Turns, then the turns between two rows, first turn first; the first pair answered
turn j_464:
[-0.07  1.15 -1.00 -0.09 -0.77 -1.23  0.13  0.76 -1.33  1.67 -0.37] |-> [ 0.83  0.78  0.47  0.24  0.15 -1.58  0.88  0.40 -1.78 -1.06 -0.50]
[ 0.50  1.10  1.08 -1.57  1.56 -2.32 -1.00  0.50 -0.41 -1.16 -2.21] |-> [-1.16  1.10 -1.80 -0.01 -0.30 -2.44 -0.53  1.29 -0.95  2.22 -1.16]
[-0.30  2.28  0.85 -0.90 -0.30 -2.58 -1.84 -0.11 -1.06 -0.47  0.93] |-> [-0.76  2.18  0.09 -0.17 -0.86 -2.63 -1.49 -0.05 -1.36  0.03  1.25]
[-1.06  0.52 -1.35 -1.38 -0.81 -0.53 -1.38  1.17  0.51  2.53  0.95] |-> [-0.15 -0.66 -0.01  1.31 -0.12 -1.30  1.67  0.33 -1.55 -1.90  1.93]
turn j_244:
[-1.30 -0.57  0.34  0.67 -1.02  1.42  0.67 -1.06  0.67  0.80  2.10] |-> [ 0.73 -1.79  0.78 -0.21  1.16  0.73  0.75 -1.05  0.06 -1.48  1.68]
[ 0.36  0.21  2.06 -0.91  0.84  1.12 -0.67 -0.79  0.72 -1.63  0.74] |-> [-0.93  1.08  1.42 -0.23 -0.73  1.64 -0.71 -0.62  1.22  0.15  1.14]
[-0.20  1.78 -0.70 -1.83 -0.05 -0.78 -2.44  0.74  0.80  1.63 -1.21] |-> [-0.19 -0.24 -1.80 -1.78  0.37 -0.61 -1.93  0.57 -0.07  2.50  0.63]
[ 0.12 -0.40  0.08 -0.96  0.77 -0.25 -0.85 -0.70  0.32  0.84  1.46] |-> [ 0.46  0.30  0.75 -1.17  1.21 -0.41 -0.93 -0.55  0.55 -0.24  0.55]
turn j_392:
[-0.38  0.62 -0.28  1.50 -1.44 -1.44  0.86  0.14 -0.99 -0.03  0.67] |-> [-0.84  1.73  0.25  0.94 -1.69 -1.15  0.11  0.26 -0.08  0.55 -0.06]
[-1.75  1.77 -1.28  2.95 -1.31  0.35  0.94  0.77  0.13  2.91  0.64] |-> [-1.66  2.91  0.62  1.50 -1.21  1.50 -0.30  0.56  2.07  2.52 -0.88]
[-0.55  1.44  0.43 -1.65 -0.68  2.29 -2.12 -0.65  2.34  2.19  1.36] |-> [ 0.85  0.03  1.75 -1.95  0.65  3.15 -1.26 -1.22  2.37  0.26  1.24]
[-1.15  1.16 -0.90  0.87 -1.42 -1.02  0.21  0.33 -0.62  0.84  0.17] |-> [-1.08  2.01  0.28 -0.16 -1.27 -0.25 -0.57  0.25  0.64  0.71 -0.82]
turn j_547:
[-0.44  0.77  1.20  0.52 -1.42 -0.01 -0.68  0.42 -0.79 -2.25 -1.32] |-> [ 0.19  0.44  0.29  0.36 -0.71 -0.13 -0.61  0.98 -1.01 -2.22 -1.93]
[ 0.45  1.18 -1.15  1.18  0.97 -1.86  1.75  0.89 -0.59 -0.61 -1.92] |-> [ 0.54  0.97 -1.98 -0.15  1.28 -1.84  0.49  1.16 -0.11  1.13 -2.00]
[-0.94 -1.84 -0.68  1.51 -1.87 -0.74  1.27 -1.51 -2.73 -1.31  3.73] |-> [-0.07 -2.12 -1.93  1.97 -0.93 -1.28  1.79 -0.72 -3.40 -1.88  2.48]
Then:
Each pair is two turns apart.
[ 0.58 -0.60  0.85  0.56  0.76 -2.26  1.20 -0.51 -1.95 -2.11  2.09] |-> [ 1.30 -0.70  1.47 -2.98  2.04 -0.91 -1.69 -0.46  0.26 -0.44  0.67] : j_464, j_392
[ 1.13 -0.72  1.18 -1.82  1.25  0.48 -1.58 -0.25  0.69 -0.03  0.49] |-> [-0.24  0.68  2.03 -1.09 -0.44  0.99 -1.36 -0.56  1.28  0.32  0.80] : j_547, j_244
[ 1.71 -4.02 -0.88  0.66  2.58  0.54  1.57 -0.65  1.45 -1.39 -1.22] |-> [-1.28  0.47 -1.39  2.36 -1.25  1.06  1.00  0.36  3.13  1.41 -3.39] : j_244, j_464
[-0.48  0.61 -0.93 -1.06  0.12 -0.44 -0.99  0.36 -0.45  2.12  0.86] |-> [ 0.02  1.60  1.01  0.61  0.19 -1.06  0.68  0.04 -1.17 -1.68 -0.08] : j_464, j_244
[ 0.58 -0.62 -1.68 -0.10  0.92  1.10  0.35  0.92  1.01  1.49 -0.93] |-> [ 0.58  0.27 -0.95 -0.31  0.85  0.96  0.15  1.07  1.40  0.85 -1.78] : j_244, j_244
[ 0.46  1.30  2.19 -1.04  0.72  0.83 -0.26 -0.37  1.62 -2.07 -2.26] |-> [-0.96  1.61  0.46 -0.66 -0.71  2.08 -0.42  0.22  2.31  1.16 -2.16] : j_464, j_392
[ 0.26  0.90  1.62 -2.11  0.04  0.53 -1.74 -0.46  0.86 -0.19  0.56] |-> [-0.61 -0.37 -0.78 -0.93 -0.88  0.77 -1.09  0.06  0.13  2.33  1.70] : j_392, j_464
[ 0.45 -1.09 -0.49  0.38 -0.51 -0.31  3.51 -1.47 -2.49 -1.36  1.79] |-> [-0.78  0.45 -2.58  0.68 -1.61 -1.27  2.60 -0.39 -2.55  0.74  1.37] : j_392, j_547
[-1.05  2.22  3.01  0.72 -2.22  1.86 -0.20 -0.40  2.08 -0.64  0.82] |-> [-1.09  1.36  1.74 -0.19 -1.98  2.79 -0.98 -0.10  2.61  1.63  0.65] : j_392, j_464
[ 1.41  0.01  0.91 -1.40  0.98  0.82 -0.94 -0.32  1.40 -1.12 -1.35] |-> [ 1.19 -0.72  0.30  1.41  0.36  0.09  1.54 -0.44 -0.35 -2.44 -0.07] : j_464, j_464
[-0.10 -0.99 -1.05  1.44 -1.41  0.75  1.65  0.25 -0.73  0.99  0.16] |-> [ 0.86 -0.17  1.38  0.77 -0.55  0.64  1.47 -0.39 -0.26 -1.95 -0.84] : j_392, j_464
[ 0.27  0.39 -0.07  1.28 -1.08  1.57  1.19  0.06 -2.22 -0.15 -0.11] |-> [ 0.18  0.87 -1.12  0.87 -1.22  1.19  0.40  0.53 -1.96  0.92 -0.91] : j_547, j_392
[-0.28  1.45 -1.58 -0.03 -0.12 -2.54 -1.32  0.78 -1.08  0.66 -0.88] |-> [-0.56  0.82 -1.46 -0.57 -0.39 -2.27 -1.64  0.21 -1.09  1.55  0.61] : j_244, j_547
[-0.30  1.54  0.82  0.66 -0.14 -0.89 -0.69  0.43 -1.23 -0.63 -0.07] |-> [ 0.08  1.43  1.41 -0.27  0.35 -0.25 -1.13  0.26 -0.47 -0.72 -0.63] : j_464, j_392
[-0.35  0.55  1.42 -0.37  1.72  0.75 -0.65 -2.21 -0.09  0.23  2.67] |-> [-0.98  0.79  1.11  1.02  0.93  0.62  0.35 -2.18 -0.43  0.05  2.77] : j_464, j_547
[ 0.27 -3.19  0.07  0.84  1.14 -0.21  3.03 -0.16 -2.30 -0.81 -0.10] |-> [ 0.56  0.13  0.58  0.03  1.28 -0.47  1.45  1.18 -0.66 -1.26 -4.36] : j_244, j_547
[-0.99  1.25  0.17 -0.06 -1.02  0.74 -0.20 -1.07  1.14  1.55 -1.48] |-> [ 0.86 -1.97  0.09 -0.20  0.95  0.32  1.11 -1.97 -0.58 -0.47  0.49] : j_244, j_464
[-0.73  0.35 -1.57  0.46 -0.77  0.70 -0.16  0.53  0.67  1.02  0.91] |-> [ 0.25 -0.44 -2.17  0.02  0.47 -0.36 -0.38  0.66 -0.23  0.25  1.12] : j_244, j_392
[-1.64 -0.28 -0.79  0.84 -1.64 -0.18  0.71 -0.32 -0.10  1.93  0.35] |-> [-1.42 -0.24 -0.94  1.61 -1.59 -0.36  1.55 -0.24 -0.44  0.97  0.04] : j_547, j_547
[-0.79 -0.19  1.36 -0.10  0.95  0.67 -0.95  0.45  0.52 -0.14 -0.13] |-> [-0.57 -0.88  1.11  0.55  1.09  0.49 -0.06  0.31 -0.14 -0.97  0.44] : j_547, j_392
[-0.16 -1.42 -2.41 -0.65  1.45 -0.78 -0.09  1.56 -1.29  3.44  0.53] |-> [-2.04 -0.30  0.76 -0.42 -0.78 -0.02 -0.09 -0.52 -0.54  3.17  3.31] : j_547, j_547
[-1.16  2.79 -0.28 -1.34 -0.93 -4.12 -2.96  0.20 -0.56  0.55  0.73] |-> [-1.41  1.22 -0.21 -0.82 -1.16 -3.90 -2.08 -0.77 -1.50  0.56  3.16] : j_244, j_547
[-0.59 -0.48 -0.20  0.27  0.20 -0.28  0.26  0.07 -0.72  0.82  0.34] |-> [ 0.01 -0.72  0.07 -0.29  0.80 -0.33 -0.15  0.03 -0.69  0.30  0.08] : j_392, j_244
[-0.60  0.78 -2.15  2.32 -0.26 -0.65  1.63  1.27 -1.65 -0.68 -1.20] |-> [-0.78  1.43 -2.51  0.06 -0.22 -0.05 -0.69  1.78  0.10  1.80 -2.12] : j_464, j_464
[-0.46  0.88  3.29  0.70 -0.58  3.19  0.89 -0.91  0.65  0.09  0.02] |-> [-0.25  0.21  2.61 -0.78 -0.12  3.51 -0.39 -0.71  1.30  1.83 -0.07] : j_392, j_464
[ 2.04  0.22 -0.45 -1.07  0.02  0.39  0.38  0.11  0.93 -0.16  0.43] |-> [ 1.42  0.42 -1.19 -0.41 -0.83  0.37  0.42  0.27  0.78  0.93  0.63] : j_464, j_392
[-0.41  0.19  0.00  2.22 -0.50  0.00  1.68 -0.18 -0.64  0.92  1.07] |-> [-0.47  0.92 -0.07  0.12 -0.39  0.55 -0.49  0.08  0.79  2.80  0.10] : j_464, j_464
[-0.54  0.18  1.59  0.22 -0.61  1.51  0.78 -1.38  0.15 -0.15  1.51] |-> [-0.28 -0.53  0.56  0.59 -0.21  0.72  1.07 -1.28 -0.88 -0.25  2.22] : j_244, j_392
[-1.37 -0.04 -0.38  0.76 -1.46  0.43 -0.08  0.13  0.82  1.05  0.06] |-> [-1.01 -0.28  0.81  1.24 -1.20  0.47  0.87 -0.41  0.39 -0.87  0.45] : j_464, j_244
[-0.33 -0.34  1.38 -0.89  0.06 -1.33 -0.03 -1.64 -0.60  0.38  3.88] |-> [-1.14  2.34  2.70 -0.69 -1.07 -1.05 -0.68 -1.30  0.72 -0.11  1.94] : j_244, j_244
[ 0.47  1.03 -0.40 -1.02 -0.49 -0.27 -1.30  0.14  0.92  0.93 -0.26] |-> [-0.30  0.88 -0.07  0.99 -1.48 -0.29  0.34 -0.42 -0.10 -0.24  1.14] : j_547, j_464
[-0.98 -0.77 -1.93  2.22 -0.94  0.96  0.83  1.29  1.40  1.63 -0.72] |-> [ 0.73 -2.93 -2.20  0.11  1.33  0.36 -0.04  1.03  1.04  1.05 -0.11] : j_244, j_547
[-0.40  0.17  1.73 -1.28  0.03 -2.28 -0.66 -1.61 -1.29 -1.42  2.68] |-> [-1.22  1.03  1.93 -0.84 -1.14 -1.87 -0.71 -1.78 -0.85 -0.58  2.88] : j_464, j_547
[-1.05 -0.89 -0.59  0.01 -1.35  1.49  0.21  0.04  0.20  3.34  0.73] |-> [ 0.97  1.18  1.97 -0.98  0.59  0.70 -0.46  0.38  1.01 -0.95 -2.88] : j_244, j_244
[ 2.03  0.62  1.11  1.26 -0.49  1.77  1.34  0.19  1.19 -2.18 -2.87] |-> [ 1.46 -2.14 -2.48  0.48 -0.72  1.99  0.52  0.52  0.51  2.82 -0.19] : j_464, j_244
[-0.88  0.45 -0.96 -1.30 -1.00 -1.56 -1.93  0.65  0.33  2.66  2.23] |-> [ 1.09 -0.78 -0.60 -2.20  1.25 -2.53 -1.96  0.61 -0.47  0.59  1.78] : j_244, j_392
[ 0.80 -1.43 -1.67  0.62 -0.91  1.24 -1.16  2.06 -0.08  2.49 -0.03] |-> [ 1.14 -1.78  1.32  2.02 -0.93  1.02  0.89  0.40 -1.13 -1.79  1.57] : j_547, j_464
[-0.92  0.53 -2.40 -2.19  0.04  2.51 -0.76 -0.08  1.12  3.49 -2.58] |-> [ 0.35 -3.26 -1.53 -2.97  1.74  2.09 -0.02 -1.73 -0.58  1.97  1.34] : j_547, j_244
[-0.17  0.45 -1.37 -0.04 -0.07  0.57 -0.65  1.23  1.01  1.59 -1.22] |-> [ 0.38 -0.79 -1.57 -0.58  0.84  0.37 -0.70  1.07  0.44  1.50 -0.68] : j_244, j_392
[ 0.92  0.69  0.18 -0.84  1.65 -1.45 -0.95  0.22 -0.45 -1.31 -0.46] |-> [-0.58  2.54  0.08  0.10 -0.35 -1.23 -0.99  0.52  0.07 -0.14 -0.77] : j_392, j_244
[ 0.24  1.01  1.53 -1.08  0.50 -3.91 -1.77 -0.68 -1.52 -1.69  1.66] |-> [ 0.88  0.72  0.78 -0.58  0.95 -4.16 -1.33 -0.15 -2.00 -2.23  0.92] : j_547, j_547
[-0.29  1.20  1.80  1.11 -1.74  1.30 -0.78  0.38  1.55  0.11 -0.86] |-> [ 2.02 -2.19  1.20  0.36  1.09  0.43 -0.17  0.11 -0.01 -1.63  0.24] : j_244, j_244
[-0.40  1.26  1.66 -1.24 -0.14 -1.91 -1.34 -1.17 -0.74 -1.60  0.94] |-> [-1.72  2.11  0.77  0.13 -1.81 -1.48 -0.62 -0.91 -0.55 -0.11  1.07] : j_547, j_244
[ 0.36 -0.18  0.74 -0.95  0.57 -0.16 -1.14 -0.01  0.84  0.62 -0.12] |-> [ 0.55 -0.73  1.20 -0.60  0.77 -0.06 -0.56 -0.30  0.52  0.05  0.36] : j_392, j_547
[ 1.17 -1.33 -2.05 -1.20  1.40  1.10  0.07  1.32  0.51  1.05 -2.16] |-> [ 0.01  0.35 -0.56 -2.00  0.09  1.60 -1.17  0.71  1.97  1.89 -1.91] : j_244, j_547
[ 1.16 -1.47 -0.15 -0.04  0.89 -0.82 -0.17 -0.76 -1.00  0.12  1.27] |-> [ 1.34  0.40  0.89  0.42  0.76 -0.91  0.03 -0.54 -0.56 -1.51 -0.59] : j_244, j_392
[-0.35 -0.59 -1.29  0.47  2.58 -2.45  0.69 -0.14 -1.83 -2.49  0.20] |-> [-1.53  1.80 -1.52  0.65  1.07 -3.22 -0.45  0.59 -1.39 -1.42 -0.79] : j_392, j_244
[ 0.55 -0.26 -0.92 -0.96 -0.79 -2.28 -2.39  0.79  0.23  1.82  1.81] |-> [ 0.72  1.52  0.32 -1.08 -0.68 -2.47 -2.71  1.09  0.94  0.44 -0.03] : j_244, j_244
[-1.51  2.30  1.57  2.27 -1.73  1.73  2.16  0.20  2.13  0.24 -0.20] |-> [ 1.77 -1.25  1.65  0.87  2.17  0.35  2.64 -0.06  0.41 -3.22  0.23] : j_244, j_244
[ 1.23 -0.02 -1.52  0.24  1.34  0.59 -0.29  0.31 -1.36  0.74 -0.85] |-> [ 1.01  0.76 -1.40 -0.15  0.91  0.70 -0.96  0.44 -0.85  1.19 -1.31] : j_392, j_392
[-1.48  0.62 -0.48  3.17 -1.84  0.77  1.24 -0.04 -0.80  0.45  1.36] |-> [-1.47  1.95 -1.09  2.75 -1.83  0.72  0.32  0.88 -0.25  1.22 -0.45] : j_547, j_392
[ 0.42 -0.18  1.63  0.62 -0.47  2.62  0.14 -0.61  0.74 -0.26 -0.88] |-> [ 0.51 -0.43  1.40  1.36 -0.46  2.27  0.94 -0.61  0.20 -0.76 -0.56] : j_392, j_244
[ 0.25  0.38 -0.36  0.23  0.92 -0.35 -0.71  0.35 -0.36  0.84 -0.26] |-> [ 0.03  0.70 -0.35  0.77  0.56 -0.64 -0.37  0.30 -0.64  0.63 -0.14] : j_464, j_392
[-0.26 -0.08 -1.25 -0.82  1.38 -0.66 -1.33  1.37 -0.37  0.67 -1.47] |-> [-0.56  0.62 -0.81  0.92  0.84 -1.03  0.09  1.39 -1.00 -0.80 -1.78] : j_464, j_244
[ 0.24  1.13 -0.62 -0.55 -0.91  0.17 -0.66 -0.77  1.05  2.31 -0.72] |-> [ 0.85  0.23  0.18  1.64 -0.57 -0.56  1.90 -1.18 -0.83 -1.02 -0.02] : j_464, j_244
[ 0.48 -0.13  0.20 -0.63  1.21 -1.26 -0.74 -0.32  0.09 -1.89  0.12] |-> [-0.25  0.36 -0.64 -1.35  0.47 -0.34 -1.74  0.01  1.15  0.48 -0.30] : j_464, j_392
[-0.51  0.57  0.82  0.56 -2.72 -0.40  1.20 -0.42  1.07 -0.85  2.02] |-> [ 0.49  0.68  1.63  0.07 -1.75 -0.25  1.14 -0.36  1.52 -2.49  0.49] : j_464, j_547
[-0.70  0.33 -0.70  1.69 -1.15  2.19  1.40  1.19  0.00  0.83 -0.50] |-> [-0.16 -0.86 -1.94  1.51 -0.36  1.17  1.06  1.43 -1.24  1.27  0.27] : j_244, j_392
